In the rows, 128 means zero.
The rows of T fall into a few groups, and each row is roughly a mix of its group's hidden directions.
T, 107 rows:
[[134 162 153 100 122 118 123 108 103  75]
 [148 158 118 165 113 154 126 160 142  86]
 [149 140 146 136  90  98 122 128 185 125]
 [104 126 121 131 136 139 159 147  79  82]
 [141 183 165 114 128 115 120 115 120  90]
 [113 191 106 120 118 115 137 148 152 104]
 [ 99 126 178 124 159 127 164 121 115 100]
 [108 105 159 119 118 132 147 118  65 140]
 [147 180 141 105 148 142 107 111 122  88]
 [111 108 134  88 139 102 103 115 127 180]
 [142 137 142 148 119 154 165 135  92  80]
 [132 133 114 139 103  97 159 188 116 119]
 [113 191 119 120 125  85 111 129 138 133]
 [157 127 112 115 120 116  66  92 135 127]
 [150  65 139 150 128 162 143 115 129 128]
 [156 171 159 117 140 131 128 153 156  91]
 [126 116 130 124  73 112 120 123 177 103]
 [126  85  88 152 132 131 133 143 144 174]
 [117  78 131 156 110 128 143 131 160 168]
 [154 161 134  97 109 127 102 104  90  98]
 [ 83 150 134 140 167 130 161 125 107 158]
 [125 131 151 113 193 126 163 141 125 114]
 [157  90 106 133  84 120 124 151 136  93]
 [148 146 110 178 122 157 113 151 145  93]
 [148 172 103 133 136 137 100 158 162 155]
 [ 87  83  83 126 144 107 123 138 137 129]
 [133  83 103 153 134 112 144 140 127 180]
 [114  90 106 142 170 163 116  95 127 139]
 [118 177 137  87 129 104  97 136 122 156]
 [139  72 118 173 139 156 128 122 121 111]
 [144 111 145 121 123 167  88  85 154 140]
 [137 133  89 141 167 156 109 122  89 154]
 [124 179 135  85 110 105 117 148 147 146]
 [154 168 168 133 125 134 151 154 167 128]
 [155 139 147 115 142 132 110 152 190 111]
 [151 141 107 141 107 148  90 121 102 176]
 [113 128 102 116 175 154 129 122  80 108]
 [115 170 116  93 138 123  97 126 162 161]
 [136 138 144 109 185 114 158 144 151 103]
 [139  67 132 162 138 149 139 112 104 117]
 [ 99 108 112 163 123 126 186 146 123 141]
 [114 113 142  82 129 102 147  98 142 170]
 [131 100 101 123 162 144 132 111  71 136]
 [131  70 111 162 134 153 114 152 115 110]
 [119 146 133 106 132 136 117 168  76  92]
 [148 156 115 143 105 150 117 172 166 104]
 [167 104 101 142  92 114 117  97 146 101]
 [143 181 147 113 156 116 124 119 129  83]
 [ 90 125 138 112 143 132 162 164  82 122]
 [140 131 155 105 141 127 112  84 135 181]
 [133  98 101 111  91 104 106 116  82 130]
 [126  80 119 108  87 111 141 107  94 142]
 [173 171 161 143 104 135 112 128 149 138]
 [147 138 130 147 141 114 140 136 200 138]
 [132 176 160 109 124 118 122 114 116  79]
 [ 87 108 149 107 150 155 153 124 101  95]
 [102 122 117 111 149  91  83 121 116 167]
 [133  86 148 117 137 110 111  95 126 178]
 [169 142  86 127 104 126  89 128 125 159]
 [173 133 138 115  87 114 126 157 130  87]
 [109 154 116 115 155  80 143 173 121 136]
 [127 190 137  89 109 118 127 150 143 132]
 [169 103 112 126  80 117 117 130 127  89]
 [137 136 152 110  88 113 124 130 182  99]
 [162 112 144  99  99 133  87  90 135 134]
 [169 134  90 145 129 119 100 112  98 162]
 [111 170 162 136 163 167 132 149 138 136]
 [156 137 144 123 122 146  88  74 149 139]
 [125 130 119 151  63 129  98 122 152 144]
 [107 172 126 139 184 134 105 138 142 140]
 [137 136 121 134  87 116 110 134 193 122]
 [134 117 139 140  69  91 129 136 158 147]
 [155 115  71 123 120 116 113 151 157 153]
 [112 139 116 128 114  89 160 129  72 143]
 [141 173 137 162 110 110 146 136 109  85]
 [ 96 114 129 109 136 118 151 122  78  84]
 [129 144 112 131 160 148  66 103 132 115]
 [145 115 112 129 114 104 104  77 148 167]
 [147 105 119 166 108 123  91 175 135 115]
 [142  92 132 164 147 170 130 114  93 108]
 [108 130 108 131 127 134 114 102  59 116]
 [122 103  91 144 150 157 118 114  82 153]
 [136 172 157 102 118 131 113 110 103  85]
 [101 141 117 135 156  83 103  92 106 147]
 [101  99 112 123 159 104  90 110 109 161]
 [166 102 130 108  88 129  89  97 135 124]
 [170 136 148 148 110 181 142 134 150 112]
 [122 138 156 154  70 108 116 102 148 114]
 [147 154 108 154 138 123  81 110 166 150]
 [135 137 180 110 131 161 129  91 149 152]
 [137 135 134 125  72  97 118 121 166 101]
 [104 115 106 146 117 106 139 129 116 193]
 [158  99 109 124  82 117 115 100 105 100]
 [103 162 144 145 177 144 143 114 152 153]
 [162 170 161 101 121  96 128 137 149 110]
 [108  57 113 139 142 111 136 118 112 131]
 [152 172 174 112 142 147 110 135 157 127]
 [157 100 127 179 121 165 136 133 139  99]
 [134 126 139 126 139 140  99  74 160 167]
 [145 112 141 151 125 156 138  96 187 134]
 [128  71 117 160 134 150 152 129 111  99]
 [168 139 115 134 114 107 113 141 185 150]
 [113 144 124 150  85 158  89 103 151 112]
 [123 175 140 112 134 136 112 110 108  73]
 [140 108 160 132 121 162 140  94 175 147]
 [118  69 122 150 137 128 163 109 105 110]
 [145 113 109 179 130 168 125 141 139  93]]

Here is one row of each group, with its name. Which group are the others in?
[173 142 148 160 110 172 135 132 147 110] | E
[116 120  88 139 156 141 123 111  69 123] | Q
[154 101 113 141  88 138 135 147 130  75] | Y

[121 157  96 163  92 132  91 132 156 136] | Q
[134 177 164 122 119 124 114 103 119  84] | Q
[135 119 117 121  58 104 108 113 115 119] | Q
[159 106 101 122  88 114  98 127 110  91] | Y
[144 131 136 115  62  94 118 132 148 122] | Q
[ 99 119 112 122 156  96  81 123  99 152] | E
[153 159  98 131 127 138  98 153 171 154] | Q
[122  93  96 119 177 130 155 156 127 145] | Q
[129  92 147  94 133 117 113 108 134 183] | E
